In the data rows, zero lies at 4.5, halfway between 4 and 5.
Some points, each followed by its number:
tensor([5, 3, 0, 5, 4, 5, 5, 0, 4, 4, 5, 4, 9, 0, 5, 8]) 0
tensor([5, 5, 0, 5, 4, 5, 2, 1, 5, 4, 5, 4, 9, 7, 5, 9]) 1
tensor([5, 5, 1, 5, 4, 5, 9, 6, 0, 4, 4, 5, 3, 4, 4, 5]) 2
tensor([5, 4, 1, 5, 4, 5, 3, 0, 1, 4, 5, 4, 9, 9, 5, 0]) 3
tensor([3, 5, 9, 4, 4, 5, 7, 9, 6, 5, 5, 6, 0, 1, 4, 4]) 4
tensor([5, 8, 2, 5, 4, 5, 4, 0, 2, 4, 5, 4, 9, 5, 5, 5]) 5
tensor([5, 0, 2, 5, 4, 5, 0, 1, 9, 4, 5, 5, 6, 9, 4, 9]) 6
tensor([3, 5, 9, 4, 5, 4, 8, 9, 5, 5, 5, 6, 0, 1, 4, 4]) 7
tensor([4, 5, 3, 4, 5, 4, 9, 7, 1, 5, 5, 5, 2, 3, 4, 5]) 8
tensor([5, 2, 1, 5, 4, 5, 4, 0, 1, 4, 5, 4, 9, 9, 5, 0]) 9
tensor([3, 5, 6, 5, 5, 4, 9, 9, 0, 5, 5, 6, 0, 1, 4, 5]) 10
tensor([5, 4, 0, 5, 4, 5, 5, 0, 4, 4, 5, 4, 9, 3, 5, 7]) 11
tensor([5, 5, 2, 4, 4, 5, 9, 5, 2, 5, 5, 6, 3, 4, 4, 5]) 12
tensor([5, 9, 0, 5, 4, 5, 4, 0, 4, 4, 5, 4, 9, 8, 5, 5]) 13
tensor([5, 9, 3, 5, 4, 5, 0, 2, 9, 4, 5, 5, 6, 0, 5, 9]) 14
tensor([5, 7, 0, 5, 4, 5, 3, 1, 5, 4, 5, 4, 9, 7, 5, 8]) 15
tensor([5, 7, 9, 5, 4, 5, 0, 1, 9, 4, 4, 2, 3, 1, 5, 0]) 16
tensor([5, 5, 1, 5, 4, 5, 9, 5, 0, 4, 4, 6, 5, 4, 4, 5]) 17
tensor([5, 5, 1, 5, 4, 5, 9, 5, 0, 4, 4, 6, 5, 4, 4, 5]) 18
tensor([5, 5, 2, 4, 4, 5, 9, 4, 2, 5, 5, 6, 3, 4, 4, 5]) 19
tensor([5, 9, 4, 5, 4, 5, 0, 2, 9, 4, 5, 5, 6, 0, 5, 9]) 20
tensor([5, 4, 0, 5, 4, 5, 2, 1, 5, 4, 5, 4, 9, 7, 5, 9]) 21
tensor([5, 5, 1, 5, 4, 5, 9, 5, 0, 4, 4, 6, 5, 4, 4, 5]) 22
tensor([5, 7, 3, 5, 4, 5, 0, 1, 9, 4, 5, 5, 6, 0, 5, 9]) 23
tensor([3, 5, 9, 5, 4, 5, 0, 8, 9, 4, 4, 5, 0, 1, 4, 4]) 24
tensor([5, 6, 0, 5, 4, 5, 2, 1, 5, 4, 5, 4, 9, 7, 5, 9]) 25
tensor([3, 5, 9, 4, 4, 5, 3, 8, 9, 4, 4, 5, 0, 0, 5, 4]) 26
tensor([5, 7, 3, 5, 4, 5, 3, 0, 3, 4, 5, 4, 9, 0, 5, 4]) 27
tensor([5, 5, 1, 5, 4, 5, 9, 6, 0, 4, 4, 5, 4, 4, 4, 5]) 28
tensor([4, 5, 9, 5, 4, 5, 0, 8, 9, 4, 4, 4, 2, 2, 4, 3]) 29
tensor([5, 5, 2, 5, 4, 5, 9, 5, 3, 4, 5, 5, 2, 4, 4, 5]) 30
tensor([5, 3, 0, 5, 4, 5, 5, 0, 4, 4, 5, 4, 9, 2, 5, 8]) 31
tensor([3, 5, 9, 4, 4, 5, 3, 8, 9, 4, 4, 5, 0, 0, 5, 4]) 32
tensor([3, 5, 9, 4, 4, 5, 4, 8, 8, 4, 4, 6, 0, 0, 5, 4]) 33
tensor([5, 6, 9, 5, 4, 5, 0, 4, 9, 4, 4, 2, 2, 0, 5, 4]) 34
tensor([5, 7, 9, 5, 4, 5, 0, 2, 9, 4, 4, 2, 3, 0, 5, 1]) 35
tensor([5, 5, 2, 5, 4, 5, 4, 0, 3, 4, 5, 4, 9, 0, 5, 8]) 36
tensor([5, 9, 0, 5, 4, 5, 3, 0, 5, 4, 5, 4, 9, 8, 5, 7]) 37
tensor([5, 0, 1, 5, 4, 5, 5, 0, 1, 4, 5, 4, 9, 6, 5, 9]) 38
tensor([4, 5, 4, 5, 5, 4, 9, 9, 0, 5, 5, 5, 0, 2, 4, 5]) 39
tensor([5, 5, 4, 5, 4, 5, 8, 5, 4, 4, 5, 5, 2, 3, 4, 5]) 40
tensor([6, 0, 2, 5, 4, 5, 1, 1, 7, 4, 4, 4, 5, 9, 5, 2]) 41
tensor([5, 5, 9, 5, 4, 5, 0, 6, 9, 4, 4, 1, 2, 0, 5, 4]) 42
tensor([5, 5, 9, 5, 4, 5, 0, 5, 9, 4, 4, 1, 2, 0, 5, 4]) 43
tensor([4, 5, 5, 5, 5, 4, 9, 9, 0, 5, 5, 5, 0, 2, 4, 5]) 44
tensor([3, 5, 9, 4, 4, 5, 5, 8, 8, 5, 4, 6, 0, 0, 5, 4]) 45
tensor([3, 5, 9, 5, 4, 5, 2, 8, 9, 4, 4, 5, 0, 0, 5, 4]) 46
tensor([5, 0, 1, 5, 4, 5, 0, 1, 9, 4, 5, 5, 6, 7, 4, 9]) 47
tensor([5, 8, 9, 5, 4, 5, 0, 0, 9, 4, 4, 3, 4, 6, 5, 0]) 48
tensor([4, 5, 9, 5, 4, 5, 0, 8, 9, 4, 5, 3, 3, 4, 5, 3]) 49
tensor([5, 3, 2, 5, 4, 5, 1, 3, 5, 4, 5, 3, 9, 9, 5, 5]) 50
tensor([5, 7, 9, 5, 4, 5, 0, 2, 9, 4, 4, 2, 3, 0, 5, 0]) 51
tensor([5, 5, 1, 5, 4, 5, 3, 0, 1, 4, 5, 4, 9, 9, 5, 0]) 52
tensor([3, 5, 9, 5, 4, 5, 3, 8, 9, 4, 4, 5, 0, 0, 5, 4]) 53
tensor([4, 5, 9, 5, 4, 5, 0, 8, 9, 4, 5, 4, 3, 3, 4, 3]) 54
tensor([5, 5, 9, 5, 4, 5, 0, 4, 9, 4, 4, 2, 2, 0, 5, 4]) 55
tensor([3, 5, 9, 4, 4, 5, 5, 8, 8, 5, 4, 6, 0, 0, 5, 4]) 56
tensor([3, 5, 9, 4, 4, 5, 6, 9, 7, 5, 4, 6, 0, 0, 5, 4]) 57
tensor([6, 0, 2, 5, 4, 5, 1, 1, 8, 4, 4, 4, 4, 9, 5, 4]) 58
tensor([5, 5, 1, 5, 4, 5, 9, 5, 0, 4, 4, 6, 5, 4, 4, 5]) 59
tensor([5, 8, 2, 5, 4, 5, 3, 0, 2, 4, 5, 4, 9, 6, 5, 0]) 60
tensor([3, 5, 9, 5, 4, 5, 0, 8, 9, 4, 4, 4, 1, 1, 4, 3]) 61
tensor([3, 5, 9, 4, 4, 5, 4, 8, 8, 4, 4, 6, 0, 0, 5, 4]) 62
tensor([3, 5, 7, 4, 5, 4, 9, 9, 2, 5, 5, 6, 0, 1, 4, 5]) 63
tensor([5, 5, 1, 5, 4, 5, 5, 0, 1, 4, 5, 4, 9, 6, 5, 7]) 64
tensor([5, 5, 2, 5, 4, 5, 4, 0, 3, 4, 5, 4, 9, 0, 5, 7]) 65
tensor([5, 0, 1, 5, 4, 5, 4, 0, 1, 4, 5, 4, 9, 9, 5, 1]) 66
tensor([5, 5, 2, 4, 4, 5, 9, 4, 1, 5, 4, 6, 4, 4, 4, 5]) 67
tensor([5, 5, 1, 5, 4, 5, 9, 6, 0, 4, 4, 5, 4, 4, 4, 5]) 68
tensor([4, 5, 3, 4, 5, 4, 9, 8, 0, 5, 5, 5, 1, 3, 4, 5]) 69
tensor([5, 0, 1, 5, 4, 5, 0, 1, 9, 4, 5, 5, 6, 9, 4, 9]) 70
tensor([5, 5, 1, 5, 4, 5, 9, 6, 0, 4, 4, 5, 3, 4, 4, 5]) 71
tensor([5, 6, 9, 5, 4, 5, 0, 3, 9, 4, 4, 2, 2, 0, 5, 4]) 72
tensor([5, 8, 9, 5, 4, 5, 0, 0, 9, 4, 4, 3, 4, 8, 5, 0]) 73
tensor([4, 5, 4, 5, 5, 4, 9, 9, 0, 5, 5, 5, 0, 2, 4, 5]) 74
tensor([5, 4, 4, 5, 4, 5, 2, 4, 6, 4, 5, 4, 6, 8, 5, 3]) 75
tensor([5, 8, 0, 5, 4, 5, 3, 0, 5, 4, 5, 4, 9, 8, 5, 7]) 76
tensor([3, 5, 5, 5, 5, 4, 9, 9, 0, 5, 5, 6, 0, 2, 4, 5]) 77
tensor([5, 5, 2, 4, 4, 5, 9, 4, 0, 5, 4, 6, 4, 4, 4, 5]) 78
tensor([5, 5, 1, 5, 4, 5, 9, 5, 0, 4, 4, 5, 4, 4, 4, 5]) 79
tensor([4, 5, 9, 5, 4, 5, 0, 8, 9, 4, 5, 4, 3, 2, 4, 3]) 80
tensor([3, 5, 9, 5, 4, 5, 2, 8, 9, 4, 4, 5, 0, 0, 5, 4]) 81
tensor([5, 5, 1, 4, 4, 5, 9, 5, 0, 4, 4, 6, 5, 4, 4, 5]) 82
tensor([6, 0, 3, 5, 4, 5, 0, 1, 9, 4, 5, 5, 5, 9, 4, 9]) 83
tensor([4, 5, 4, 5, 5, 4, 9, 9, 0, 5, 5, 5, 0, 2, 4, 5]) 84
tensor([3, 5, 9, 4, 4, 5, 8, 9, 5, 5, 5, 6, 0, 1, 4, 4]) 85
tensor([5, 5, 2, 4, 4, 5, 9, 4, 0, 5, 4, 6, 5, 4, 4, 5]) 86
tensor([5, 7, 1, 5, 4, 5, 5, 0, 1, 4, 5, 4, 9, 5, 5, 7]) 87
tensor([5, 4, 5, 5, 4, 5, 2, 4, 6, 4, 5, 4, 6, 8, 5, 3]) 88
tensor([3, 5, 9, 4, 4, 5, 4, 8, 8, 4, 4, 6, 0, 0, 5, 4]) 89
tensor([4, 5, 5, 5, 5, 4, 9, 9, 0, 5, 5, 5, 0, 2, 4, 5]) 90
New points follow, each followed by the numbers of its three nearest points above by angle, nearest first.
tensor([6, 0, 9, 5, 4, 5, 0, 0, 9, 4, 4, 4, 8, 9, 5, 0]) 88 41 75
tensor([4, 5, 9, 5, 4, 5, 0, 8, 9, 4, 4, 4, 2, 2, 4, 3]) 29 80 61
tensor([3, 5, 9, 4, 4, 5, 7, 9, 6, 5, 5, 6, 0, 1, 4, 4]) 4 85 7
tensor([5, 5, 4, 5, 4, 5, 8, 5, 4, 4, 5, 5, 2, 3, 4, 5]) 40 30 12
tensor([5, 5, 4, 5, 4, 5, 8, 5, 5, 4, 5, 5, 2, 3, 4, 5]) 40 30 12
tensor([5, 7, 0, 5, 4, 5, 3, 1, 5, 4, 5, 4, 9, 7, 5, 8]) 15 25 76
tensor([5, 4, 3, 5, 4, 5, 1, 3, 6, 4, 5, 4, 7, 9, 5, 3]) 75 88 50
tensor([4, 5, 5, 5, 4, 5, 7, 4, 5, 4, 5, 4, 3, 4, 4, 5]) 40 30 85
tensor([3, 5, 9, 4, 5, 4, 8, 9, 5, 5, 5, 6, 0, 1, 4, 4]) 7 85 4
tensor([5, 3, 2, 5, 4, 5, 1, 3, 5, 4, 5, 3, 9, 9, 5, 4]) 50 75 88
tensor([5, 0, 0, 5, 4, 5, 5, 0, 1, 4, 5, 4, 9, 7, 5, 8]) 38 64 11
tensor([5, 0, 0, 5, 4, 5, 4, 0, 1, 4, 5, 4, 9, 9, 5, 2]) 66 9 3
tensor([5, 2, 1, 5, 4, 5, 4, 0, 1, 4, 5, 4, 9, 9, 5, 0]) 9 66 3
tensor([5, 8, 2, 5, 4, 5, 3, 0, 2, 4, 5, 4, 9, 5, 5, 0]) 60 52 5
tensor([4, 5, 5, 5, 4, 5, 6, 4, 5, 4, 5, 4, 3, 4, 4, 4]) 40 85 30
tensor([5, 0, 0, 5, 4, 5, 4, 0, 1, 4, 5, 4, 9, 9, 5, 4]) 66 9 3
tensor([5, 4, 2, 5, 4, 5, 1, 3, 6, 4, 5, 3, 8, 9, 5, 4]) 50 75 88
tensor([5, 9, 0, 5, 4, 5, 5, 0, 4, 4, 5, 4, 9, 7, 5, 5]) 13 37 76
tensor([5, 9, 0, 5, 4, 5, 4, 0, 4, 4, 5, 4, 9, 8, 5, 5]) 13 37 76
tensor([4, 5, 9, 5, 4, 5, 0, 8, 9, 4, 5, 3, 3, 4, 5, 3]) 49 54 80
tensor([5, 3, 1, 5, 4, 5, 0, 2, 5, 4, 5, 3, 9, 9, 5, 7]) 50 21 1
tensor([5, 4, 0, 5, 4, 5, 5, 0, 4, 4, 5, 4, 9, 3, 5, 7]) 11 31 0
tensor([5, 5, 2, 4, 4, 5, 9, 5, 2, 5, 5, 6, 3, 4, 4, 5]) 12 19 67
tensor([5, 5, 2, 4, 4, 5, 9, 5, 2, 5, 5, 6, 3, 4, 4, 5]) 12 19 67
tensor([5, 7, 2, 5, 4, 5, 4, 0, 2, 4, 5, 4, 9, 5, 5, 5]) 5 87 64
tensor([5, 3, 1, 5, 4, 5, 0, 2, 5, 4, 5, 3, 9, 9, 5, 6]) 50 21 1
tensor([4, 5, 9, 5, 4, 5, 0, 8, 9, 4, 5, 3, 3, 4, 5, 3]) 49 54 80
tensor([5, 3, 1, 5, 4, 5, 0, 2, 5, 4, 5, 3, 9, 9, 5, 7]) 50 21 1
tensor([5, 4, 5, 5, 4, 5, 2, 4, 6, 4, 5, 4, 6, 8, 5, 3]) 88 75 50
tensor([5, 5, 0, 5, 4, 5, 5, 0, 4, 4, 5, 4, 9, 5, 5, 6]) 11 64 87
tensor([5, 8, 3, 5, 4, 5, 3, 0, 2, 4, 5, 4, 9, 1, 5, 2]) 27 60 5
tensor([3, 5, 7, 4, 5, 4, 9, 9, 2, 5, 5, 6, 0, 1, 4, 5]) 63 10 77
tensor([5, 5, 2, 4, 4, 5, 9, 4, 0, 5, 4, 6, 5, 4, 4, 5]) 86 78 67
tensor([5, 5, 0, 5, 4, 5, 5, 0, 4, 4, 5, 4, 9, 5, 5, 6]) 11 64 87
tensor([5, 5, 4, 5, 4, 5, 8, 5, 5, 4, 5, 5, 2, 3, 4, 5]) 40 30 12
tensor([3, 5, 7, 4, 5, 4, 9, 9, 3, 5, 5, 6, 0, 1, 4, 4]) 63 7 10
tensor([5, 0, 2, 5, 4, 5, 0, 1, 9, 4, 5, 5, 6, 4, 4, 9]) 47 70 6
tensor([5, 5, 2, 5, 4, 5, 9, 5, 3, 4, 5, 5, 2, 4, 4, 5]) 30 12 19
tensor([5, 5, 2, 4, 4, 5, 9, 4, 0, 5, 4, 6, 5, 4, 4, 5]) 86 78 67
tensor([3, 5, 9, 4, 4, 5, 7, 9, 6, 5, 5, 6, 0, 1, 4, 4]) 4 85 7
tensor([5, 5, 2, 4, 4, 5, 9, 4, 0, 5, 4, 6, 5, 4, 4, 5]) 86 78 67
tensor([5, 0, 0, 5, 4, 5, 4, 0, 1, 4, 5, 4, 9, 9, 5, 2]) 66 9 3
tensor([3, 5, 7, 4, 5, 4, 9, 9, 2, 5, 5, 6, 0, 1, 4, 5]) 63 10 77
tensor([6, 2, 2, 5, 4, 5, 0, 1, 7, 4, 4, 4, 6, 9, 5, 1]) 41 58 75
tensor([5, 5, 2, 5, 4, 5, 9, 5, 3, 4, 5, 5, 2, 4, 4, 5]) 30 12 19
tensor([5, 0, 0, 5, 4, 5, 4, 0, 1, 4, 5, 4, 9, 9, 5, 5]) 66 38 9
tensor([5, 0, 0, 5, 4, 5, 4, 0, 1, 4, 5, 4, 9, 8, 5, 6]) 38 66 64
tensor([6, 0, 4, 5, 4, 5, 0, 1, 9, 4, 5, 5, 4, 9, 4, 9]) 83 6 70
tensor([5, 3, 1, 5, 4, 5, 1, 3, 5, 4, 5, 3, 9, 9, 5, 5]) 50 21 75
tensor([6, 0, 4, 5, 4, 5, 0, 1, 9, 4, 5, 5, 5, 9, 4, 9]) 83 6 70
tensor([3, 5, 9, 4, 4, 5, 7, 9, 6, 5, 5, 6, 0, 1, 4, 4]) 4 85 7
tensor([5, 6, 9, 5, 4, 5, 0, 0, 9, 4, 4, 3, 5, 9, 5, 0]) 73 48 88
tensor([5, 0, 0, 5, 4, 5, 4, 0, 1, 4, 5, 4, 9, 9, 5, 4]) 66 9 3
tensor([5, 8, 3, 5, 4, 5, 3, 0, 2, 4, 5, 4, 9, 4, 5, 0]) 60 5 52
tensor([3, 5, 9, 4, 4, 5, 8, 9, 5, 5, 5, 6, 0, 1, 4, 4]) 85 4 7
tensor([5, 5, 3, 5, 4, 5, 9, 5, 3, 4, 5, 5, 2, 4, 4, 5]) 30 40 12
tensor([5, 8, 0, 5, 4, 5, 5, 0, 4, 4, 5, 4, 9, 7, 5, 5]) 13 37 76
tensor([5, 9, 0, 5, 4, 5, 4, 0, 4, 4, 5, 4, 9, 8, 5, 5]) 13 37 76
tensor([5, 4, 0, 5, 4, 5, 5, 0, 4, 4, 5, 4, 9, 0, 5, 8]) 0 31 36
tensor([5, 8, 3, 5, 4, 5, 3, 0, 2, 4, 5, 4, 9, 4, 5, 0]) 60 5 52
tensor([5, 5, 2, 4, 4, 5, 9, 4, 2, 5, 5, 6, 3, 4, 4, 5]) 19 12 67
tensor([5, 4, 2, 5, 4, 5, 1, 3, 6, 4, 5, 3, 8, 9, 5, 4]) 50 75 88
tensor([4, 5, 9, 5, 4, 5, 0, 8, 9, 4, 5, 3, 3, 4, 5, 3]) 49 54 80
tensor([5, 5, 2, 5, 4, 5, 9, 5, 2, 4, 5, 5, 2, 4, 4, 5]) 30 12 19
tensor([5, 7, 3, 5, 4, 5, 3, 0, 3, 4, 5, 4, 9, 0, 5, 5]) 27 65 36
tensor([5, 5, 2, 4, 4, 5, 9, 4, 2, 5, 5, 6, 3, 4, 4, 5]) 19 12 67
tensor([5, 3, 1, 5, 4, 5, 0, 2, 5, 4, 5, 3, 9, 9, 5, 6]) 50 21 1
tensor([5, 8, 0, 5, 4, 5, 5, 0, 4, 4, 5, 4, 9, 7, 5, 5]) 13 37 76
tensor([4, 5, 9, 5, 4, 5, 0, 8, 9, 4, 4, 4, 2, 2, 4, 3]) 29 80 61
tensor([5, 5, 2, 5, 4, 5, 9, 5, 2, 4, 5, 5, 2, 4, 4, 5]) 30 12 19
tensor([5, 5, 2, 5, 4, 5, 9, 5, 3, 4, 5, 5, 2, 4, 4, 5]) 30 12 19
tensor([5, 2, 1, 5, 4, 5, 5, 0, 1, 4, 5, 4, 9, 6, 5, 8]) 38 64 11
tensor([5, 4, 2, 5, 4, 5, 1, 3, 6, 4, 5, 3, 8, 9, 5, 4]) 50 75 88
tensor([4, 5, 9, 5, 4, 5, 0, 8, 9, 4, 5, 3, 3, 4, 5, 3]) 49 54 80
tensor([5, 4, 5, 5, 4, 5, 2, 4, 6, 4, 5, 4, 6, 8, 5, 3]) 88 75 50
tensor([5, 9, 0, 5, 4, 5, 4, 0, 4, 4, 5, 4, 9, 8, 5, 5]) 13 37 76
tensor([5, 8, 0, 5, 4, 5, 5, 0, 4, 4, 5, 4, 9, 7, 5, 5]) 13 37 76
tensor([5, 3, 2, 5, 4, 5, 1, 3, 5, 4, 5, 3, 9, 9, 5, 5]) 50 75 21
tensor([4, 5, 9, 5, 4, 5, 0, 8, 9, 4, 4, 4, 2, 2, 4, 3]) 29 80 61
tensor([3, 5, 7, 4, 5, 4, 9, 9, 2, 5, 5, 6, 0, 1, 4, 5]) 63 10 77
tensor([5, 8, 9, 5, 4, 5, 0, 1, 9, 4, 4, 3, 4, 5, 5, 0]) 48 73 16
tensor([5, 8, 3, 5, 4, 5, 3, 0, 2, 4, 5, 4, 9, 0, 5, 3]) 27 65 5
tensor([4, 5, 9, 5, 4, 5, 0, 8, 9, 4, 5, 3, 3, 4, 5, 3]) 49 54 80
tensor([5, 7, 2, 5, 4, 5, 4, 0, 2, 4, 5, 4, 9, 5, 5, 5]) 5 87 64
tensor([5, 4, 0, 5, 4, 5, 5, 0, 4, 4, 5, 4, 9, 0, 5, 8]) 0 31 36
tensor([5, 7, 0, 5, 4, 5, 3, 1, 5, 4, 5, 4, 9, 7, 5, 8]) 15 25 76
tensor([3, 5, 7, 4, 5, 4, 9, 9, 2, 5, 5, 6, 0, 1, 4, 5]) 63 10 77
tensor([4, 5, 9, 5, 4, 5, 0, 8, 9, 4, 5, 3, 3, 4, 5, 3]) 49 54 80
tensor([5, 8, 3, 5, 4, 5, 3, 0, 2, 4, 5, 4, 9, 3, 5, 0]) 60 27 5
tensor([5, 5, 2, 4, 4, 5, 9, 5, 2, 5, 5, 6, 3, 4, 4, 5]) 12 19 67
tensor([5, 5, 2, 4, 4, 5, 9, 4, 2, 5, 5, 6, 3, 4, 4, 5]) 19 12 67
tensor([5, 0, 1, 5, 4, 5, 5, 0, 1, 4, 5, 4, 9, 6, 5, 9]) 38 64 31
tensor([3, 5, 7, 4, 5, 4, 9, 9, 2, 5, 5, 6, 0, 1, 4, 5]) 63 10 77
tensor([5, 7, 3, 5, 4, 5, 3, 0, 3, 4, 5, 4, 9, 0, 5, 4]) 27 65 36
tensor([5, 8, 3, 5, 4, 5, 3, 0, 2, 4, 5, 4, 9, 1, 5, 2]) 27 60 5
tensor([5, 4, 0, 5, 4, 5, 5, 0, 4, 4, 5, 4, 9, 4, 5, 7]) 11 31 0
tensor([5, 4, 0, 5, 4, 5, 5, 0, 4, 4, 5, 4, 9, 0, 5, 8]) 0 31 36
tensor([3, 5, 9, 5, 4, 5, 0, 8, 9, 4, 4, 4, 1, 1, 4, 3]) 61 29 24
tensor([5, 8, 2, 5, 4, 5, 3, 0, 1, 4, 5, 4, 9, 6, 5, 0]) 60 52 3
tensor([5, 7, 9, 5, 4, 5, 0, 0, 9, 4, 4, 3, 4, 9, 5, 0]) 73 48 88
tensor([6, 0, 4, 5, 4, 5, 0, 1, 9, 4, 5, 5, 5, 9, 4, 9]) 83 6 70
tensor([5, 5, 2, 4, 4, 5, 9, 5, 2, 5, 5, 6, 3, 4, 4, 5]) 12 19 67
tensor([3, 5, 7, 4, 5, 4, 9, 9, 2, 5, 5, 6, 0, 1, 4, 5]) 63 10 77
tensor([5, 6, 9, 5, 4, 5, 0, 0, 9, 4, 4, 3, 5, 9, 5, 0]) 73 48 88
tensor([5, 3, 2, 5, 4, 5, 1, 3, 5, 4, 5, 3, 9, 9, 5, 4]) 50 75 88
tensor([6, 0, 4, 5, 4, 5, 0, 1, 9, 4, 5, 5, 4, 9, 4, 9]) 83 6 70
tensor([4, 5, 9, 5, 4, 5, 0, 8, 9, 4, 5, 3, 3, 4, 5, 3]) 49 54 80
tensor([5, 7, 9, 5, 4, 5, 0, 0, 9, 4, 4, 3, 4, 9, 5, 0]) 73 48 88
tensor([5, 8, 3, 5, 4, 5, 3, 0, 2, 4, 5, 4, 9, 1, 5, 2]) 27 60 5
tensor([5, 4, 2, 5, 4, 5, 0, 1, 9, 4, 5, 5, 6, 0, 5, 9]) 23 14 20
tensor([5, 5, 2, 5, 4, 5, 9, 5, 3, 4, 5, 5, 2, 4, 4, 5]) 30 12 19
tensor([5, 8, 0, 5, 4, 5, 5, 0, 4, 4, 5, 4, 9, 7, 5, 5]) 13 37 76
tensor([5, 4, 0, 5, 4, 5, 5, 0, 4, 4, 5, 4, 9, 4, 5, 7]) 11 31 0
tensor([5, 3, 1, 5, 4, 5, 0, 3, 5, 4, 5, 3, 9, 9, 5, 5]) 50 75 21
tensor([5, 5, 2, 4, 4, 5, 9, 4, 2, 5, 5, 6, 3, 4, 4, 5]) 19 12 67
tensor([5, 0, 0, 5, 4, 5, 5, 0, 1, 4, 5, 4, 9, 7, 5, 8]) 38 64 11
tensor([5, 7, 3, 5, 4, 5, 4, 0, 3, 4, 5, 4, 9, 0, 5, 5]) 27 65 36
tensor([5, 0, 0, 5, 4, 5, 4, 0, 1, 4, 5, 4, 9, 8, 5, 7]) 38 64 66
tensor([5, 3, 0, 5, 4, 5, 5, 0, 4, 4, 5, 4, 9, 2, 5, 8]) 31 11 0
tensor([4, 5, 5, 5, 4, 5, 6, 4, 5, 4, 5, 4, 3, 4, 4, 4]) 40 85 30
tensor([5, 3, 1, 5, 4, 5, 0, 2, 5, 4, 5, 3, 9, 9, 5, 6]) 50 21 1
tensor([5, 3, 1, 5, 4, 5, 0, 2, 5, 4, 5, 3, 9, 9, 5, 7]) 50 21 1
tensor([5, 7, 9, 5, 4, 5, 0, 0, 9, 4, 4, 3, 4, 9, 5, 0]) 73 48 88
tensor([5, 8, 2, 5, 4, 5, 3, 0, 2, 4, 5, 4, 9, 5, 5, 0]) 60 52 5
tensor([5, 4, 3, 5, 4, 5, 1, 3, 6, 4, 5, 4, 7, 9, 5, 3]) 75 88 50
tensor([5, 5, 0, 5, 4, 5, 5, 0, 4, 4, 5, 4, 9, 5, 5, 7]) 11 64 31
tensor([5, 5, 0, 5, 4, 5, 5, 0, 4, 4, 5, 4, 9, 4, 5, 7]) 11 31 64
tensor([5, 8, 0, 5, 4, 5, 5, 0, 4, 4, 5, 4, 9, 7, 5, 5]) 13 37 76
tensor([5, 8, 2, 5, 4, 5, 4, 0, 2, 4, 5, 4, 9, 5, 5, 6]) 5 87 64
tensor([5, 0, 1, 5, 4, 5, 5, 0, 1, 4, 5, 4, 9, 6, 5, 9]) 38 64 31
tensor([4, 5, 5, 5, 4, 5, 6, 4, 5, 4, 5, 4, 3, 4, 4, 4]) 40 85 30
tensor([5, 8, 3, 5, 4, 5, 3, 0, 2, 4, 5, 4, 9, 3, 5, 0]) 60 27 5
tensor([5, 9, 0, 5, 4, 5, 4, 0, 4, 4, 5, 4, 9, 8, 5, 5]) 13 37 76
tensor([5, 3, 1, 5, 4, 5, 0, 2, 5, 4, 5, 3, 9, 9, 5, 7]) 50 21 1
tensor([5, 3, 1, 5, 4, 5, 0, 3, 5, 4, 5, 3, 9, 9, 5, 6]) 50 21 1
tensor([6, 1, 2, 5, 4, 5, 1, 1, 7, 4, 4, 4, 5, 9, 5, 2]) 41 58 75
tensor([5, 9, 0, 5, 4, 5, 5, 0, 4, 4, 5, 4, 9, 7, 5, 5]) 13 37 76
tensor([5, 2, 1, 5, 4, 5, 4, 0, 1, 4, 5, 4, 9, 9, 5, 0]) 9 66 3
